One vector is turned by the same rotation once a step. Each row is the vector after some number of steps, and that number follows the row.
The counts run from 0 to 175.
[ -5.5   3.0   7.5 -10.3  -5.5 -11.2  15.9 -21.7   4.9  -5.9  17.5   7.9
 -13.4  30.1  25.4 -12.6 -14.0 -36.2 -25.0   1.6   8.8  -5.8  38.9 -12.6
  28.2  -4.0 -29.8   9.0 -11.0  -5.6  -5.1  -4.0   1.6 -22.8  34.7  -5.7
  21.4  -1.5  -9.5  -7.0 -12.7  -2.9  14.7  21.5  19.5 -13.5  -6.5 -19.9
  11.2  -2.9  -7.5 -15.7  -0.2   2.9   0.7 -17.1   2.9 -10.9 -11.0   8.7
  14.8   0.7 -45.9  27.8  -3.9 -20.1   1.7 -11.4  -8.8]
35
[ 10.0   2.9  -7.8  31.2  26.1 -11.9   8.5 -22.7  16.9  -5.3  10.4 -16.0
   5.3  29.8  27.8 -16.3  27.7  -5.8 -10.9 -27.5   7.1 -35.4  19.0  19.1
  14.0  -2.7   1.4  -9.3 -12.3  14.3 -23.5 -26.5 -25.0   2.7   9.0  17.8
   5.9 -20.7 -18.5   2.5  12.9 -11.1   1.7   6.8  -9.8  13.2 -17.8  -4.0
 -14.6   6.9  17.3 -26.3  20.2   3.3  23.7 -24.9 -10.0  -3.9   6.0  26.2
   3.1  -0.1  -2.4 -10.2 -15.6 -19.9  -6.0 -11.4  -1.5]
0
[ -6.2  -1.2   5.7  -1.1  25.4  -1.2  -5.3 -12.3   1.9  17.9  12.1  -4.4
   5.7  31.1  26.4   2.4  15.0  -0.3 -18.7 -14.8 -15.5  -8.2   3.0   4.3
  27.1 -11.7   1.2  -9.4  -4.6   2.1 -15.5 -25.0 -26.1   2.3  19.3 -14.9
   1.6 -41.2   1.6 -25.8  27.5 -17.2   8.2 -18.9  10.2  13.1   9.7   8.9
  -5.1  24.6  20.1 -46.0  21.4 -16.5  15.2 -16.5 -10.3  -4.0  -0.4 -15.1
  23.5   1.1  -1.6   4.9  10.8   8.4 -18.6  -7.3  13.0]
74
[ 12.4  13.9   0.8   2.9 -17.9  -2.6  18.5  -9.4   3.6   1.2  -3.0 -14.1
 -19.3  10.8   3.9  -1.5 -12.9 -24.6 -10.3  -1.5  -6.0  -7.3  10.5  10.1
  30.2  16.7 -40.2  -1.4   2.6 -14.3  15.6  11.2 -11.0 -19.8  -0.9 -10.7
  22.5   9.4  -1.2 -26.2 -38.2   5.0  35.4   0.1  11.9  -0.4  -1.3  -5.2
 -21.5  -3.8  -2.3  10.3  -5.7  13.6   2.1 -27.7 -31.8 -22.2 -14.6  17.5
  -5.3  -6.7 -32.5  19.0  -2.6 -36.8  -7.8 -18.6  -2.8]
135
[ -5.5   2.1   9.0  -1.9  29.5   2.4  -4.8 -10.5   2.4  14.7  16.2   3.0
   4.2  35.7  23.7  -9.6  24.6  -0.3 -23.7 -12.7 -15.7 -10.4   0.7   6.7
  25.0 -13.8   0.9  -4.4  -2.6   8.7 -14.9 -20.1 -33.1   4.8  13.3 -19.0
  -3.6 -31.5   0.9 -24.3  22.6 -24.4   8.5 -14.6   7.0  18.7  10.9   5.2
  -9.1  17.8  13.0 -46.6  20.2 -19.7  14.2 -12.6  -8.8  -3.9  -3.2 -19.7
  25.2  15.9   0.5  -5.2   4.2   7.0 -16.3  -5.1  10.6]
73
[ -6.0  -2.2  30.0 -19.7  -7.1  -7.4  28.3 -13.7   2.5  -4.9   9.1 -11.2
 -14.0  39.9  10.4 -10.8  10.3 -31.9 -33.2  12.9   1.3   0.9  24.2 -15.3
  14.4 -10.6 -15.7  18.9 -16.2   8.2 -14.4  -5.6  -8.2 -16.1  31.8 -12.1
   2.8  13.9 -14.2 -10.6  -3.2 -21.4  12.6  27.4  12.5   7.4 -15.9 -14.8
  10.4 -11.9  -3.8 -27.4  -2.8  12.8  -6.5   7.2  19.7  -4.5  -7.0  -2.7
   7.4  20.8 -43.0  15.5   1.0 -10.2  -0.1   2.8 -11.4]
38
[ 19.0   7.3   2.1  28.2  14.2   0.0  -0.9   7.3  32.1 -32.3  -0.9  -6.5
  24.4  -4.2  10.0 -18.1  22.7   4.8   0.4 -15.5   0.5 -15.6   0.3  33.3
  27.9  -1.0 -11.9  -6.3  -6.8  31.3 -18.3 -10.1 -21.4   7.5 -18.1 -17.5
   9.6 -11.4   1.5 -20.5 -15.0  -4.8  12.5 -10.6  -7.6  17.5 -10.5  20.2
  -4.5  15.5  -5.7 -24.1  -9.8  14.1  32.3 -20.3 -31.0 -21.0   4.6  20.2
   1.3  20.3   0.1 -14.2  -7.5  -4.4   1.3 -23.9   0.9]
100
[ 19.9   6.1   4.7  13.8   0.0  -0.4  -3.7  13.2  36.9 -27.8 -11.4 -16.7
  24.5 -18.5   5.2   0.5  20.9   6.2  -2.7 -12.1   6.4  -0.2   3.3  22.1
  34.3   3.0  -8.1  -2.0 -10.4  31.7 -14.4  -6.5 -17.7  13.6 -11.8 -24.3
  21.8 -28.0   5.6 -30.7   0.5  11.2  13.0 -12.3  -4.8  21.0  -4.9  32.4
   5.0  12.5  -0.7 -22.3 -21.3  17.5  25.0 -14.2 -21.3 -16.7   4.1  31.3
  -6.4   5.0   3.6 -11.1   4.1  11.8  -0.3 -17.6  -0.8]
98
[ 22.6  12.4   3.3  -0.2 -28.8 -11.1  23.1   0.7  15.4  -9.4 -21.2 -35.7
 -34.9   1.8  -6.6  24.7  -3.1  -9.3  -7.2 -15.5  -6.2   6.0   7.7   8.3
  21.1  13.0 -27.3  -1.4 -16.2 -11.8   3.3   5.8  -8.0 -12.5  -0.9 -11.9
  25.0  -2.9  -8.1 -31.2 -17.4   3.3  32.4  -3.4   1.3  11.2 -15.3   3.9
 -20.2  -9.3   4.1   5.0  -8.2  33.5   7.6  -7.7 -31.3 -22.3  -5.4  19.4
  -9.8 -17.0 -15.0  17.7   5.7 -30.1 -17.7  -6.3  -7.7]
131
[-13.6   5.9  12.7 -15.0 -12.8   8.7   6.2 -31.3 -16.2  17.0  -7.1 -28.8
 -10.7  38.9   4.2  -4.7  12.6 -20.3  -6.8  -5.4 -18.4  -5.8   1.0   4.2
  21.2  11.7 -23.7   3.5   0.8  -5.8  11.5  -4.8 -26.0 -15.2  -0.2   6.5
   6.5 -18.0 -16.2 -21.5  30.1  -8.2  12.1  -4.3  -0.3   7.8   9.9  -3.4
 -37.6 -15.1  28.5  -9.9  17.0 -23.6  -3.7 -17.7  -5.1 -12.1 -27.5  -1.0
 -17.7  -3.1  -4.7 -11.0   2.6 -30.0  -7.2  25.9   5.3]
162
[-10.8  10.2  11.1  13.6   9.1  -4.3  14.1 -17.2   4.0 -25.5  -5.9 -11.4
  15.6  24.9  31.5 -32.0  12.3 -16.9 -15.8 -33.8   8.2  -2.4  30.6  13.9
  11.1  -6.9 -22.1  12.6  -6.8   6.3 -27.4 -14.6   8.1 -26.7  29.3   5.5
  30.8 -15.8 -17.3  -5.3   2.2  -1.8  -2.9  11.4   6.8 -14.0  -9.4  -4.7
   5.7  -0.5   5.4  -2.0   9.0   8.7   8.1 -20.6   7.7   1.0  -1.6  27.2
  -7.4  10.2 -30.1  18.4 -11.9 -19.6  18.8  -6.7 -19.7]
112
[  6.7  20.1  -8.1   6.8  -4.0  -8.6  20.2  -5.7   3.6 -20.1  -5.0  -1.7
 -12.7  16.3  18.4 -18.2  -6.5 -10.4 -11.4 -36.9  -0.7  -2.7  34.9  13.0
  10.7  -7.3 -34.8  -2.9  -8.3  -6.5 -16.7  -2.7   5.9 -28.8  11.1  -3.1
  29.7  -4.4  -1.8 -23.4 -16.4  -8.3  22.2  -4.1  17.2 -19.9  -8.4  -3.3
  -4.6   2.7  -7.9  -1.4  10.3  22.6  17.2 -23.3 -30.6 -21.1  -8.9  24.4
   8.5   5.5 -30.5  30.8  -1.3 -26.7  -5.4 -10.3 -11.8]
29
[ 15.0   9.3  22.8  -3.4 -15.9  10.2   9.1 -13.3 -12.3  14.8   0.4 -37.4
 -22.4  28.3 -13.5   2.6   9.4 -15.4 -13.5   6.4 -24.3  -8.2  -2.1   6.1
  16.5   8.6 -27.5  -8.2   7.8  -4.7  19.4   7.5 -33.7   3.1 -20.9  -7.4
  -0.8  13.1   0.9 -26.5 -11.7  -8.9  26.9 -10.4  14.2  15.3  12.3   7.1
 -29.3 -18.4  16.0  -6.7   0.4   8.0  -9.6 -12.0 -28.8 -19.7 -12.1  -5.1
  -9.5  11.0 -22.7  -2.3   4.1 -34.7 -20.7   1.4   7.5]
55
[  1.9   0.1   9.1 -25.6 -17.4  -7.6  12.4   0.4  24.6  -1.7  -8.7 -23.5
 -42.5  12.7  -0.3  35.4  -2.0 -12.3 -21.9   3.0 -15.1  10.7   0.9  -5.6
  28.8  10.0 -14.1   8.6 -31.3  -4.5  -3.8  -3.2 -17.7  -2.7  10.6 -18.3
  10.3 -21.4 -13.2 -29.3  11.4 -10.9  30.3   5.3 -13.6  25.3 -16.5 -14.0
 -19.3  -1.2   6.6 -26.6  -4.9  -3.0  13.1   0.6 -19.6 -17.6 -16.5 -18.0
   5.8 -18.9   2.5  20.6  12.8 -10.8 -22.8   3.5   0.3]
47
[  8.7  -5.3  -5.2 -19.3   7.1 -17.7   7.0 -17.0   8.8  23.2  18.5  -7.0
 -34.7  25.8  10.8  21.4  -2.4 -12.4 -23.8   5.7  -7.0 -13.1  15.8 -11.9
  29.8   0.5  -7.4  -8.6 -23.8  -2.6  -0.1 -15.9 -21.3   0.3  16.4 -10.7
  -4.3 -19.1  -6.2 -19.8  16.0 -22.3  28.5   5.2   3.4  14.2 -10.6 -10.5
  -2.7  13.1   8.4 -50.1  14.8  -3.3  16.7  -4.6 -16.5  -8.7  -8.6 -11.6
  28.1 -10.7  -6.1  14.7   7.8  -0.7 -38.4  -3.9   5.5]
153
[-12.2   3.2  12.9 -24.3  12.8   8.0  -3.7  -5.5   4.0  17.7   6.5  10.5
  16.3   8.5   8.4 -34.8  10.3 -16.2 -20.8  12.9 -10.2  -9.2   9.3   8.4
  34.4   7.4 -22.3   7.0  -2.4  23.5   7.8  -3.9 -26.5   3.8  -2.5 -25.2
  -0.3  -2.1  -0.9 -31.7   1.5 -22.2  17.2   1.7  12.4   5.8   6.5  12.6
   5.3  20.5  -7.7 -47.6  -6.8 -29.1  11.1 -27.8  -1.6 -11.8 -29.4 -11.5
  23.6  25.6 -10.7   0.6 -10.1   5.6  -7.0  -7.5  -0.7]
67
[  5.2   6.2   4.5  -6.8  -5.2  -9.8  23.6 -18.6  -1.6 -15.1   4.0  -6.5
 -10.8  27.8  15.7 -29.7   1.2 -27.1 -20.7  -9.0   1.4 -12.3  40.3   2.9
  12.6  -3.7 -36.3   6.9 -12.1   4.5  -6.6 -11.0  -0.7 -19.1  15.6   0.9
  16.1  17.3 -13.1  -7.4 -14.9 -19.6  15.7  27.3  20.3 -13.6 -15.6  -9.9
  10.8  -5.8 -15.0 -18.9   1.0  11.9   7.3 -18.7  -5.3 -10.9 -11.8  21.6
  11.6  19.2 -40.4  14.9 -14.5 -27.8  -3.7  -6.4 -16.9]
33
[ 12.7  14.2   0.8  37.6  14.1  -5.2   8.7 -11.3   5.1 -17.4  11.5  -4.4
  16.8  27.3  31.1 -17.1  11.2  -4.0  -8.8 -39.2   7.2 -15.2  23.8  16.8
  18.4 -18.1 -16.3 -11.1   2.7  -1.0 -21.9 -13.7 -11.0 -17.1  19.2   2.7
  25.8 -22.2   4.9  -9.0  -9.1   1.7   2.0 -10.2  21.6  -7.9   4.3   4.4
   1.6   5.9   4.3  -6.7  13.3  20.4  13.6 -20.1 -18.9  -7.1  14.9  29.0
   5.9  12.8 -34.1  11.9  -2.2 -18.5   5.7 -23.3   0.4]
107
[  2.5  -7.3  23.7 -19.1 -18.1   7.3  -7.5 -12.1  10.9   9.6   7.5 -11.0
  22.6  -0.2  -8.7   7.2  10.1 -22.8  -7.1  33.9   2.5  -3.4   0.5   1.4
  51.0  19.9 -17.3   4.1  -1.7  23.9  21.5   2.3 -32.3  14.9 -11.9 -23.1
   5.5 -19.6  -0.8 -30.3  13.0  12.9  10.6  -1.8  -0.1  15.6  12.9  23.2
  -5.6  -2.4  14.4 -31.5 -24.5 -16.0  -5.2 -19.0  -6.6 -17.5 -22.4  10.6
 -12.3   3.0  -6.2 -22.4   4.6   5.3  -3.6   0.8  14.0]
170
[ -8.6  12.0  22.1 -28.4  -8.4  15.9  11.7 -12.6 -19.4  22.2 -19.2 -18.5
  10.9  11.6  -8.8 -30.7  11.9 -21.3 -11.8  -1.5 -19.8   4.8   2.7  12.1
  21.7  11.3 -37.1   6.6  14.0   8.6  20.1   8.3 -16.9 -12.0  -8.9 -21.4
  16.0   8.8  -1.4 -38.0  -1.7 -14.0  21.6 -11.3  22.7  -1.9  16.0  22.8
  -8.3  -2.2  -0.3 -11.6  -8.4 -15.1  -2.9 -20.9  -7.7 -17.1 -36.4  -1.0
  -5.3  26.5 -18.1   3.3  -3.4 -18.1  -6.3  10.0  -7.3]
61
[ 16.2   8.5  25.0   5.3  -9.0  -9.6  25.9   7.6  22.5 -20.6 -23.3 -41.7
 -27.8  26.1  -5.8  23.5  19.4  -4.2 -21.3  -9.4 -12.5   8.4  -6.6  10.3
   7.9   1.6  -8.5   6.1 -21.0  -5.2 -21.3   2.0 -16.8  -8.6   5.0 -17.7
  11.2   2.2  -6.6 -20.7 -11.7 -12.3  23.6   2.1 -16.4  31.3 -24.3  -7.5
 -18.4 -11.9   7.0   1.2  -3.0  35.7  15.7  15.2 -20.5 -17.2   5.4   2.1
 -15.0   3.1  -7.4   2.8  15.7 -17.6  -6.6   0.2  -7.8]
127
[ 19.2   4.0  24.3   6.9 -13.6 -11.0  22.7   5.7  29.9 -17.8 -11.5 -39.3
 -29.0  22.5  -3.5  39.6  13.3  -3.7 -23.3  -4.0  -2.1  11.7  -3.6   4.2
  16.7  -3.2  -1.5   6.6 -22.3  -3.2 -18.3  -0.8 -13.0  -5.9  14.7 -19.6
  14.8  -8.1  -6.9 -23.9  -7.0  -1.7  22.2   1.9 -15.8  32.2 -24.5  -3.1
  -9.7 -12.6   8.6   0.9  -4.6  42.9  10.2  18.0 -16.0 -14.5  10.9   5.1
 -14.2  -3.7 -11.2   8.3  20.6 -10.4  -5.3  -3.5  -2.7]
126
[-15.1   6.5  21.3 -27.4  -8.3  -2.7  11.4   3.6  17.3 -14.8 -13.4 -17.5
 -34.8  33.2   5.7   8.5  11.1 -17.6 -28.7   1.5 -21.5  16.8  -5.8   1.7
  20.5   4.1 -11.3  21.2 -20.6  -2.1 -18.2  -3.8 -16.9 -14.8  13.5 -23.4
   4.0 -12.6 -15.2 -28.3   4.4 -23.3  18.5   8.9 -20.9  25.6 -21.1 -30.4
 -23.5  -3.7   0.9 -19.4   2.5  -4.7  15.7   3.7  -6.4 -17.4 -15.6 -28.5
   3.0  -4.0  -2.3  14.0   6.1 -14.8  -7.3  10.2  -5.6]
45
[-13.9   3.0  32.5 -21.4  -2.6  -0.5  20.9  -9.0   1.2 -11.2   9.0  -5.2
 -11.8  48.5  17.0 -14.2  10.0 -30.8 -35.2  10.9  -6.1   6.5  17.6  -9.5
  19.6 -10.1 -16.7  26.2 -13.1   0.6 -18.3  -3.4 -12.8 -20.3  36.8 -18.5
   1.0   5.0 -11.6 -11.3  -3.9 -24.9  15.2  18.9   2.4  10.5 -12.7 -26.3
   2.5  -6.8  -6.8 -19.1   0.8   3.1   0.7   6.0  15.1  -5.6  -9.8  -9.2
   7.9  16.4 -39.3  16.7   4.0  -5.8   4.8   3.4  -8.7]
39
[  1.6  -3.9  31.8 -10.4  -4.4  13.4 -10.8  -6.1   8.9   0.1   8.8  -6.7
  28.6  12.3 -12.0 -15.1  25.9 -14.4 -13.0  28.4  -7.4  -6.5  -9.4  10.2
  40.0  10.3 -12.4   4.8   5.5  30.6  11.6   4.3 -44.0  11.9 -19.5 -26.4
  -6.3  -7.3   6.6 -29.2   4.8  -4.8  13.9  -9.2  -3.9  24.1  11.6  21.8
 -13.7   2.7   3.6 -32.3 -17.1 -16.4   2.1 -12.8  -7.1 -23.2 -12.5   2.1
  -7.8  25.8  -8.8 -32.2   4.4   4.5   1.7  -2.5  14.6]
172
[ 14.7  -3.2   4.0  31.4   5.8 -13.3  11.8 -30.8  13.8   1.8  18.5 -27.0
   6.7  29.8  23.8  11.5  18.8 -15.7  -8.7 -14.9  21.5 -28.1  23.0   1.5
  22.2  -3.2   5.1 -10.4 -12.4   3.4 -11.8 -22.8 -14.5   3.1  20.5  16.3
  17.0 -31.7 -17.7   5.8  21.1  11.0  -2.8  10.6  -1.4   9.4 -10.3   5.3
  -4.6  -7.4  31.2 -16.6  13.2  20.4   7.1 -14.0  -0.8   5.2  11.6  38.6
  -9.8 -16.7 -16.9  -5.3   1.1 -15.1  -0.2 -10.0   0.8]
3
[  6.3  -2.4   9.9 -14.0 -10.1  -3.5  19.4 -31.3 -13.5  30.6   6.6 -37.5
 -24.6  39.4  -3.6  19.7  13.0 -14.4 -13.0  -4.2 -12.5  -9.5   8.4 -13.1
  20.1   0.4  -9.6  -9.3  -8.9 -10.6   8.2 -12.2 -23.9  -4.0  10.7   5.1
   6.4 -23.8  -8.2 -19.3  39.2  -5.8  17.9  -6.7  12.2  13.2   8.4   5.2
 -18.4 -11.5  34.6 -30.9  19.5   1.4  -4.1  -3.5 -11.9  -9.8 -12.5   1.2
  -1.1 -12.0  -7.0  -1.9  14.0 -16.8 -28.9  16.3   7.6]
159
[  0.3  -9.5  18.5   7.7  -8.8   3.5  -2.4 -30.2  10.0   4.7  16.2 -28.1
  21.5  12.8  12.3   3.1  12.7 -25.1   0.0   9.1  12.2 -20.3  10.2  -3.5
  41.4  18.2 -11.7   1.5  -5.7  11.9  11.7 -13.0 -25.8  14.1   4.3  11.3
  12.8 -35.0 -18.3  -6.0  24.5  28.3  -2.9   7.9  -4.7   8.1   9.7   8.2
 -12.2  -9.6  37.3 -14.9  -6.2 -15.3 -11.1 -30.3   8.8  -4.6 -11.7  29.6
 -24.3 -18.9 -10.5 -19.4  -1.9 -13.2   6.8  -1.9   6.4]
86
[-10.2   2.5  15.7 -25.6 -13.6  -5.3   7.4   1.6  20.9  -7.1 -10.5 -13.4
 -42.0  20.1   6.6  25.2  -1.4 -12.2 -22.0   0.0 -16.4  16.6  -1.8  -3.6
  25.1  10.6 -10.8  18.4 -23.1  -7.8 -11.6  -2.1 -16.7 -12.9  10.7 -24.6
  10.2 -23.9 -15.2 -30.1   5.2 -13.6  24.4   4.9 -19.6  26.9 -18.1 -26.7
 -28.5   4.5   3.6 -21.0   0.6  -4.0  14.2  -2.2 -13.8 -16.5 -18.3 -29.3
   1.0 -18.9   2.0  16.9   9.8 -12.4 -12.6   6.0  -2.5]
46
[ 21.6   3.8  20.1  -5.4 -20.1   6.6  16.9 -13.4  -3.7  22.4   5.2 -36.4
 -29.1  21.9 -18.9  16.8   0.8 -19.8 -12.0   7.1 -17.8 -10.4  -1.7  -5.0
  26.5  11.7 -25.4 -11.7  -4.5  -6.4  23.8  -0.2 -32.6   5.6 -13.2  -5.9
   3.3   9.0  -5.5 -25.3  -6.5  -3.8  29.9  -9.8  14.4  16.6   4.3  10.1
 -22.0 -17.1  17.7 -16.5  -6.2   9.8  -8.5  -8.0 -30.6 -20.5 -10.3   2.4
  -6.6   3.6 -18.0  -3.9   9.7 -31.7 -25.4  -1.8   6.1]
54
[  7.6   9.2  13.1  21.5   7.9  -1.6  25.4 -10.4   3.2 -16.7  -4.6 -30.5
  16.4  24.0  19.9 -24.3  16.9  -7.5 -13.7 -37.6  12.0 -10.0  36.3   8.2
   6.3 -15.2 -13.3   1.4  -9.1  11.3 -26.2 -18.9   2.3 -13.9  22.3   7.2
  29.8  -5.8  -9.7  -8.9   6.0  -5.6   0.0   4.9  22.1  -8.6  -9.1  15.9
  16.6 -10.9   7.0 -13.2   9.6  29.0   4.8  -8.4   1.5   0.5   2.8  37.7
  -2.6  19.8 -32.6   7.0  -1.6 -16.2   6.3  -4.0 -15.9]
110
[-11.2   4.0  -5.0   8.2  14.9   0.4  -2.0 -22.8   0.0  10.6   1.3 -25.7
  -2.5  28.0  22.1  -8.2  19.1  -1.2  -4.4 -32.4 -12.0 -16.9   8.7  12.3
  19.4   3.3  -6.2  -8.1 -10.3   2.2 -12.2 -28.5 -24.5  -3.2   5.3   7.3
   8.5 -43.7 -17.4 -13.7  38.2 -11.8  -0.5 -10.3   0.3   8.4   0.7  -1.1
 -27.5   5.9  32.5 -27.1  27.7 -21.5  15.4 -30.2 -12.6  -3.6 -15.0   1.5
   2.1  -9.3  13.9   0.7  -3.4 -17.2 -10.3  10.8   4.5]
79
